The same turns and mirrors carry the whole set onto itself, and each row onto the other rows of its family. Which rows share a family with each named row? Give them in list order.
These 18 rows form 3 families of 6 rows each.
saf: [-33.5  14.1  41.1  -1.7  17.7   8.3 -10.0  10.7  43.4  18.4  11.3]
mamur: [  3.1  31.8  45.3 -61.6  22.2  21.9  -2.3  16.9  22.0 -17.5  12.1]
pobo: [ -8.2   9.4  47.5  16.1  13.9  13.6 -11.2  -4.1  32.0  27.8  19.4]
lapas: [ 23.7 -14.5  47.7 -34.7  17.4  41.4  -8.8  31.1  52.8 -16.9  -9.6]
gir: [-11.8  10.4  41.4  28.4  27.9  13.2  -3.9  15.0  42.5  20.8  11.4]
vubu: [ -4.8  47.9  43.4  14.4  33.9  -0.7 -14.3  33.2  -3.3   7.0  38.9]
rato: [ 12.4  40.8  51.6   9.5  18.9   3.4 -24.7  25.6 -16.0  11.3  42.7]
vogal: [-20.5  21.2  42.4 -49.8  14.8  26.1  -7.2   5.2  28.2   5.3  16.2]
napob: [ 38.7  11.5  52.8 -42.2  21.1  32.2 -24.8  62.4   7.9 -32.2  18.6]
godi: [ 13.6  54.5  52.9  -3.3  24.2  -6.3 -26.2  51.7 -11.1   1.9  25.4]
Senud: [ 26.1 -14.2  40.1 -22.8   1.0  29.5 -23.1  35.7  51.1 -24.4 -17.6]
tasol: [ 22.8 -14.4  34.3  32.5  17.9  32.7 -27.8  56.8  18.5  -4.6  -3.3]
vuso: [ 38.6  33.9  63.4 -37.1  18.4  19.0 -31.8  60.7  -5.8  -9.8  25.4]
rasek: [ 32.7  21.9  47.3 -39.0   4.8  13.0 -37.9  60.7   5.6 -36.3  15.1]
sodin: [ 35.2 -20.6  39.4  -7.9  13.5  51.4 -16.1  36.8  34.0  -5.7 -15.6]
Vul: [ -6.3  29.7  36.3 -53.9   5.7   8.4 -13.1  11.6  30.7 -21.7   3.2]
Gemem: [ 21.0   2.2  46.7  41.5  28.3  19.6 -27.3  59.5  14.8   1.8  25.6]
Mimak: [ 30.6 -10.6  49.8  38.4  13.8  27.3 -33.2  41.1   9.5   9.2  23.9]

The rest of the family of vubu: mamur, lapas, gir, napob, Gemem
The rest of the family of Mimak: pobo, rato, Senud, rasek, Vul

